In the rows, 128 means zero.
The rows of R fall into several groups, and each row is roughly a mix of its group's hidden directions.
R (152 x 11):
[[117 151 113 146 151 106 104 138 116 151 180]
 [ 95  81 132 100 123  88 136 123 122 145 115]
 [167 106 102 139 135 162  96 119 142 121  98]
 [141 133 146 112  85 131 160 110 140 113  85]
 [119  99 107 106 111 104 115  92 111 168 113]
 [ 94 116 133  92  81 115 110 115 128 148 109]
 [126 117 162  86 117 103 151 134 145  88 133]
 [104  97 109 133 153  92 131 127 115 158 164]
 [111 103 120 135 156 112 105 122  92 175 142]
 [141 126 105  95  88 150 118 134 120  92  99]
 [117 169 126 160 127 130 102  82 110 126 109]
 [135 112 113 150 114 184 128 120 129 126  85]
 [109 166 138 118 133  74 150 126 120 103 141]
 [115 166 127 130 159 116 134 131 111 159 175]
 [127 142 140 140 108 111 145  79  91  97 114]
 [159  87 107 117 130 132 144 158 140  96 103]
 [120 172 152 124 105 122 125 103 107  84 119]
 [108  92 151 146 136  89 141 106 143 139  95]
 [145 167 133 132 118 152  93 124  93 100 106]
 [164 152 152 106  84 136 127 138 135  98 141]
 [146 162 153 149 108 176 108 110 126 110 131]
 [144 148 129 137 114 146 167 171 141 146 161]
 [106 139 134 170 169  98 119 103 114 140 144]
 [129 107 131 108 115  80 175 151 141 120 127]
 [133  93 119  88  90 129 148 127 120 120  91]
 [111  99 130 114 155  95 115 127 103 166 156]
 [110  96 124 108 127 103 142 156 149 158 167]
 [128 173 149 120 106 127 115 121 127  73 123]
 [160 106 143 136 134 165 139 140 163  97 103]
 [126  87 128 145 171  84 141 116 136 121 134]
 [122  99  97 129 131 125 116 117 106 188 133]
 [100 117 156 105 118  88 137  99 121 127  90]
 [105 118 128 128 139  86 147 156 126 164 164]
 [110 118 131 134 132  86  85 108 101 140  98]
 [117 157 150 130 154  76 125 133 121 109 160]
 [ 95 103 148 126 152  84 156 114 130 144 108]
 [138  64 114 146 141 127 130 122 134 157 108]
 [126 100 143 167 173 125 125 106 157 133 146]
 [146 113 149 104 119 181 150 121 158 110 134]
 [118  87 136 125 145 144 158 138 130 181 136]
 [133 114 104 135 137 123  93 144  73 151 113]
 [104 136 113 103 135  70 125 156 111 137 138]
 [156 125 159 137 125 155 133 119 138  86  87]
 [121  82 135 150 162  93 142 111 121 128 101]
 [108 103 154  98 137  76 153 140 122 134 129]
 [115  80 157 127 130  95  92 126 122 150 130]
 [100 122 120 102 127  75 106 143 111 155 137]
 [139 103 111 152 168 158 135 159 156 124 146]
 [154  86 125 129 151 101 137 171 114 127 108]
 [109 115 112 138 151 103 115 115  99 179 148]
 [114  73 143 130 121  99  92 122 126 153 127]
 [133 118 131 133 115 183  89 133 103 152 112]
 [130  77 118 135 142 104 150 133 125 175 134]
 [100 106 128 122 152  96 163 136 134 163 157]
 [150 120 159 130 123 140 170 139 161  93 111]
 [153 117 122 114 111 129 173 161 150  93 120]
 [129 130 120 155 146 182 104 134 133 164 145]
 [156 112 141 113  93 160 151 113 149  92 135]
 [144 112 117 116  89 100 174 140 156 133 129]
 [118 161 169 108 126  94 157 129 142 102 117]
 [122 146 120 131 135 103  84 106 117  77 132]
 [143 128 154 116 144 124 144 105 125  97  72]
 [151  84 121  90 119 118 152 152 148 104 121]
 [ 99  96 153  99 118  98 165 116 141 139 121]
 [143 173  90 141 126 146 105 151 151 106 121]
 [139  87 116 114 116 108 158 123 130  96  87]
 [105 179 124 112 124 115 100 133 112 130 167]
 [127 170 103 150 155 166 102 117 110 136 136]
 [108 119 105 148 156  73 112 111 107 128 119]
 [143 120 154 113 137 138 175 151 164 107 149]
 [103 159 120 127 149  89 131 140 130 139 176]
 [111 114 113 115 121  58 120 127 125 144 136]
 [120 173 101 155 122 154 105 115 117 132 162]
 [117 183 142 137 136 144 103 140 123 144 166]
 [147 102 164 117 130 177 143 146 154 129 118]
 [106 149 147 123 151  78 152 118 140 115 158]
 [154 169 119 139 118 182 123 122 133 102 122]
 [ 99 134 127 120 136  66 161 141 140 134 131]
 [124  88  94 148 138 131 130 112 101 155  94]
 [126 151  94 174 155 144 109 108 122 136 104]
 [167 147 117 148 107 177 135 111 112 127 107]
 [114  94 137 130 153 114 102 113 110 174 153]
 [120 182 149 134 137  92 120 117 107 106 111]
 [107 151 114 118 130 116 150 151 147 134 186]
 [120 162  75 118 110 103 117 122  99 141 129]
 [110  96 126 133 143  74 157 139 131 155 129]
 [ 90 100 128 100 122  92 137 116 150 162 139]
 [126 100 115 164 140 135  99 102 102 166 113]
 [151 140 130 165 118 162  97 109 104 118  98]
 [108 124  92 116 108  97  91 115  98 153 126]
 [133 115 132  97 129  75 145 145 114  91 119]
 [116 140 136 132 169  94 112 142 113 146 173]
 [154 127 131 157 144 158 117 133 137  90  85]
 [129  66 123 132 125 128 149 115 148 149  97]
 [162 133 142 131 109 179 127 107 127  99 104]
 [137 127 167 131 126 120 151 105 138 105  75]
 [133  67 119 116 132 103 126 149 120 149 101]
 [109  84 115 125 127  79 108 132 116 155 126]
 [116 115  85 166 156 146 101 118 120 148 112]
 [136 149 107 142 142 147  76 102  98 113 134]
 [142  89 138 122 141 159 143 161 154 154 151]
 [115 131 174 121 142  89 115 109 112 119  91]
 [134  94 152 103 122  90 140 153 125 125  88]
 [147  92 121 119 119 164 155 134 171 111 112]
 [145 128 139 141 119 146 124  83  91 130  85]
 [124 175 146 156 160 130 106 143 128 117 160]
 [117 135 134 121 138 147 143 131 136 163 191]
 [101 149 134 105 143  79 139 143 136 136 165]
 [112 116 109 137 176 134 111 150 110 157 162]
 [125 151 103 106 128 122 149 151 119 149 183]
 [115 183 124 129 119 164 124 130 108 125 164]
 [149  96 145 132 109 155 146 115 140 113  78]
 [ 95 133 124 112 117  75 127 108 115 112 162]
 [ 92  91 141 124 171 127 142 114 122 155 146]
 [ 95 170  97 135 131  97 139 143 133 116 158]
 [110  84 136  86 118 101 152 134 149 142 115]
 [125  92 142 110 138 138 160  90 160 128 102]
 [119 117 105 153 152 159 168 129 156 151 150]
 [149 107 133 145 132 188 135 103 153 130 140]
 [125 147 153 104 110 109 160 127 156  82 127]
 [112 138  88  96 115  85 139 140 102 142 140]
 [144  70  94 123 140 143 141 139 143 151 121]
 [161 154 119 152 129 166 108 131 105 152  97]
 [137 169  80 137 140 143 105 140 101 133 146]
 [146 136 145 137 131 157 149  92 138  97  85]
 [ 98 102 127  88 123  87 159 136 122 145 137]
 [149 170 121 153 131 163 108 113 124 102 100]
 [146 159 155 139 110 177 117 105 130 103 120]
 [126 170 154 115  96 109 143 117 147  89 126]
 [127 131 103 127 158  76 149 162 111 118 120]
 [137 129 113 117 134 102  70 138 144  93 138]
 [116  83 134 116 134 148 125 111 142 178 148]
 [154 161 116 145 124 160  94 125 116  97 101]
 [149 107 139 133 131 170 156 136 166 101 106]
 [137 115 114 131 120 141 135 115  95 192 135]
 [166 140 137 128 103 172 125 141 143  88 123]
 [142 119 115 163 146 156 117 126 136  99  79]
 [124  79 135 101 131 108 119 134 130 177 139]
 [115  89 110 136 161  88 108 113 132 129 100]
 [118 154 148 121 117 141 120 120  81 177 130]
 [140  99 121 138 143 166 153 129 181 125 133]
 [132  65 111 126 134 129 120 115 122 169 121]
 [145 163 150 125 108 166 137 117 131  86 107]
 [129 107 106 109 125 118 102 138  98 181 145]
 [113 148 118  95 108 129 128 124 114 159 182]
 [102 145 111 132 142  85 103 130  99 145 162]
 [135 137 134 105 104  86 158 126 144  85 116]
 [104 162 151  95 119 111  99 151 139 107 152]
 [133 114 137 137  96 156  87 101 110 158 108]
 [153 114 150 138 126 140 138 116 146  75  92]
 [131  97 123 166 158 125 130  84 135 149 105]
 [120 180 152 119 122 152 116 110 138 117 167]]
Each list below has four rows that fit no group; the rest each fit one group, if only roughly. Name those rows in the order they come.
  * J762: [134  67 136 114 127 116 148 131 141 163 112]
  * J592: [124 117 163 123 133 126 188 129 163 128 139]
  * J86: [111 101 134 106 107  78 152 115 119 157 139]
  * J570: [110 146 114 135 135 122 112 119 119 158 191]
  * J800: [109 174 148  96 105 128 148 134 146 104 150]
  * J995: [147  84 102 118 112 129 136 154 118 150  89]
  * J536: [123 160 124 169 150 152 102 123 118 145 166]
  * J289: [164 138 129 151 126 139 119 138 134  82  85]
  * J13: [149 147 113 124  79 157 124 132 124 111  88]
  * J701: [ 95 142 142 114 128 101 125 107 117 151 180]
 -> J570 J995 J536 J701
  * J235: [116 116 113 104 121  81 140 163 137 138 164]
  * J620: [132 142 131 139 135 119 171 114 142  94  79]
  * J499: [132 152 128 160 156 160  84 119 115 145 148]
  * J293: [116 110 126 142 162 158 115 124 130 176 159]
  * J716: [134 146 138 141 144 152  92 130 119 154 180]
  * J551: [150 178 116 129  97 162 122 143 136 106 115]
  * J753: [149 150 149 150 117 181 120 101 117 118 106]
  * J198: [102 136 116  94 105  96 117 149 103 160 148]
  * J506: [ 94 110 132 143 158  95 137 116 126 174 141]
  * J498: [108  88 122 155 165 111 135 126 140 156 157]
  * J392: [102  90 149 128 164  86 136 139 130 148 132]
 -> J235 J753 J198 J498
  * J207: [105 131 106 121 138  83 107 151 109 156 158]
  * J766: [128 137 142 144 102 182 118  97 120 144 155]
  * J872: [125 125 150  75  92  98 150 134 123 117 124]
  * J834: [149 159 103 162 144 132  92 114  99 121 108]
  * J875: [118  95 146 104 118 103 165 140 138 168 143]
  * J138: [133  75 144 110 107 125 153 120 125 141  89]
  * J709: [124 169 157 121  99 143 147 118 153  89 123]
  * J263: [108 124 126 111 143  82 146 161 139 115 167]
  * J993: [ 97 152 118 127 125  97 136 132 121 159 179]
  * J771: [121 183 145 113  91 143 148 149 136 119 140]
 -> J766 J138 J263 J993
  * J635: [114 120 135  96 117  93 183 143 138 132 144]
  * J349: [142  87 141 142 143 109 133 120 176 106 105]
  * J516: [100 137 105 109 122  69 107 143 118 114 125]
  * J923: [128 116 120 103 124  69 139 165 113 128 142]
  * J670: [115 133 148 124 142 104  98 124 121 143 189]
  * J768: [137  87 145 117 130 129 171 119 157 118  93]
  * J953: [123 128 151 128 141  96 162 119 146  74 121]
  * J855: [136 149 104 135 128 122  68 126  92 139 141]
  * J595: [115 157 152 128 151 108  95 147 103 138 167]
  * J296: [142 151 125 156 137 176 113 155 164 125 126]
 -> J349 J516 J670 J296
  * J919: [113 126 132 108 150  71 155 156 136 133 145]
  * J444: [107 102 118  91 114  74 141 140 113 138 127]
  * J433: [109 103 159 119 131  84 163 120 159 123 134]
  * J204: [111 130 120 128 152  84 131 155 127 151 174]
  * J194: [113  95 153 116 119  83 166 114 132 126 109]
  * J286: [150 119 129 118 109 154 150 151 155  95  87]
  * J142: [120 174 151 103 114 100 132 144 113  91 132]
  * J218: [150 138 138 159 126 149 142 109 126  99  76]
  * J751: [110 103 113  99 122  67 144 118 120 119 126]
  * J53: [123 159 122 120 120  86  94 133 108  86 123]
 -> J433 J286 J751 J53
